[[ -2 -31 -11 -12 -48]
 [ -4 -18  -3   1 -52]]
-2, -52

[[-16 -24 -23   6  -3  25   8]
 [ 44 -12 -25 -21  35  -9  -8]]
-16, -8

[[-20 -16  -8  -8]
 [ -9  45   1   5]]
-20, 5

[[ 29 -17  24  13]
 [ 26  33 -31 -25]
 [-13  16   9 -48]]
29, -48

[  1 -45 -19  39  -9]
1, -9

[[ -9  24   7 -11  19 -19  15]
 [  9  12  53  -5  12 -34  52]]
-9, 52
---
[[-19 -24 -24 -19  20  16 -38]
 [-20 -11  22 -57 -20 -23 -32]
 [ 14  19  21   3 -25   5  10]] value 5

[[ -2   6  24 -30  50  15 -12]
 [ 50 -46 -16 -25  28 -16 -29]
 [-39   1  42 -40 -26  46 -41]] value 46

[[  2   2 -32   3 -41]
 [ 53  46 -44  22 -35]
 [-20 -32  42   8  53]] value 8

[[  6  15 -13  -1   8  -6   7]
 [ -3  47 -15 -24  -3 -17   5]
 [ 15 -25  47   3 -19  14 -15]] value 14

[[-27 -43   9  16  27]
 [ -9 -20 -11  -6 -18]
 [-32  12  38   0   9]] value 0

[[ -2 -12 -25  11 -34   8  -3]
 [  0 -16  15   0  42  -2   1]
 [ -1  -1   4  -3  12   2   2]] value 2
---
Input: -55,-46,-19,51,-48,13
Output: -55, 13

Input:
9,23,-12,-52,-31
-10,3,-1,-27,9
31,-10,31,44,29
Output: 9, 29

Input:
10,1,-32,-55
-4,39,-25,27
Output: 10, 27

Input: -2,-14,3,44,-6
Output: -2, -6

Input: -31,15,7,-56,-38,50
Output: -31, 50

Input: 15,48,44,0,5,-2
Output: 15, -2

Input: 32,-16,-45,-40,3
Output: 32, 3

Input: -21,-18,29,-45
Output: -21, -45
---
array([[-129,  525,  -49, -247,  234, -809, -119],
       [  77,  408, -388,  122,  271, -821,  123]]) => 122

array([[-343,  401,  -12,  617],
       [-796,  613,  140,  971]]) => -796

array([ 38,  37,  46, -49, -15]) => 37

array([[172, 168, 149, 230, 190,  73,  58],
       [167,  12,  75, 101, 213, 108, 159],
       [ 61,  47,  87,  84, 213,  60, 151]]) => 84

array([[434, 132, 376, 593, 834, 593, 520],
       [707, 142, 680, 481, 756, 606, 255]]) => 481

array([[6821, 2590, 7790, 3644, 6083, 6911],
       [6025, 2266, 7909, 4740, 6664, 8145],
       [6613, 3257, 8860, 2192, 5774, 6273]]) => 8860

array([[54, 24, 43, 48, 47, 22],
       [17, 49, 47, 55, 65, 61],
       [76, 73, 37, 46, 39, 27]]) => 37

array([[  5, -48, -45,  30, -23],
       [-49, -47, -46, -49, -47],
       [-47, -43, -44, -45, -46]]) => -43

array([  0,  37,  15,  37,  40,  21, -49]) => 37
---
[[0.047, -0.100, -1.871, 1.394], [1.066, -2.003, -0.078, 0.519]] -> 1.394
[-0.062, -0.101, 0.104, -0.004] -> -0.004
[0.013, 0.104, 0.031, -0.090] -> -0.090
[-6.577, -3.044, -12.487, 17.885] -> 17.885
[1.28, 1.55, -1.62, -1.40] -> -1.40
[12.00, 99.44, -102.06, -119.54] -> -119.54
[0.14, -0.14, -0.10, 0.03] -> 0.03
[-0.122, 0.008, 0.024, 0.142] -> 0.142
---
[[5045 5097 4805 8072 6894 6029 2912 5368 5790 6280 3667]
 [5050 2247 6006 3039 6411 4036 4623 5234 2928 2966 5753]
 [5245 3618 4626 3797 4907 4185 4665 5239 2289 4251 4345]
 [5079 4511 4834 1859 4215 4475 6654 5136 3407 3447 6674]
 [5457 7165 5071 4545 4069 5596 6209 5466 8935 6901 5626]
 [5355 5601 4980 3531 4642 4702 5310 5409 7399 5190 5243]
 [4636 6003 4157 4897 4795 5611 5303 5110 8463 6720 4362]
 [5104 4062 5337 5250 5132 4970 5047 5256 4375 6375 4168]
 [5312 5010 4413 3708 3823 4863 5876 5260 3196 5217 5275]]	5275

[[-11  33  22  22  29 -22  21 -28 -31]
 [  0  10  10   8  10  -4  10  -5  -8]
 [ -4   6  -6   2  -3  -4  -5  -6   0]
 [  0  14   9  11  10  -6  11  -7  -8]
 [ -9   9  -1   3   3  -9  -2 -13  -9]
 [  0   1  -7   0  -6   0  -4  -1   3]
 [ -6  23  10  15  14 -11  12 -16 -14]
 [ -4   9  -3   4  -1  -6  -1  -8  -3]
 [  2   8   2   7   2  -1   5  -2  -1]
 [  9 -12  -2  -6  -6  10  -1  14  11]]	11

[[77 59 73 68 25 32 45 40 32 41 52 30]
 [53 47 58 43 51 30 45 39 51 45 61 50]
 [60 46 41 52 45 48 47 50 41 39 53 44]
 [74 58 55 24 44 45 37 83 41 76 61 48]
 [41 72 61 75 58 45 61 55 63 65 48 53]
 [55 50 54 47 62 69 76 52 43 45 69 53]
 [59 61 62 48 43 65 44 53 29 53 32 50]
 [29 58 58 52 43 54 53 62 54 66 57 39]
 [48 52 69 68 67 64 37 60 44 52 67 42]
 [35 57 75 51 62 52 54 63 48 47 67 79]
 [43 68 64 65 35 67 67 54 55 61 58 63]]	63

[[ -2 -31  19 -26  29  -1  15  28 -12 -26 -18 -14  22   1  25]
 [ 14 -20  -2  20 -25 -24 -27   9 -25 -19 -28  28  29  22   3]
 [ 20 -27  18  18 -37 -21 -19 -16 -19  17  27   5 -23 -23   2]
 [ 22  21  20 -31 -22 -17  14 -33  -6  27 -27  22  22 -18  26]
 [-26 -34  19  16   3  25   2  28  25  12 -25 -15 -22 -25  -9]
 [ 27  12 -26  16  17  -7  24   5 -26  14 -21 -31  26 -22 -35]
 [ 29 -32 -10 -27  -8 -31   3  30  17  26 -10 -29  12  20  23]
 [ 29  15 -23  15  -1 -30  13  15 -10 -26  14  21 -32 -26  26]]	26

[[22 52 28 48 17 19 59]
 [42 36 41 55 34 75 26]
 [27 37 68 24 32 56 53]
 [31 57 31 17 53 16 19]
 [46 41 19 53 33 39 42]
 [31 29 36 62 26 32 57]
 [18 33 20 22 50 51 60]
 [69 53 40 56 44 52 35]]	35

[[40 61 69 74 28 21 62 58 64 36 36]
 [42 39 15 67 52 76 78 22 26 84 77]
 [53 14 18 44 48 37 53 17 62 67 54]
 [39 41 80 16 22 66 32 67 65 73 84]
 [31 72 54 80 56 27 67 54 58 64 26]
 [14 30 26 67 56 81 17 69 60 54 31]
 [37 69 49 30 71 46 50 46 24 83 17]]	17
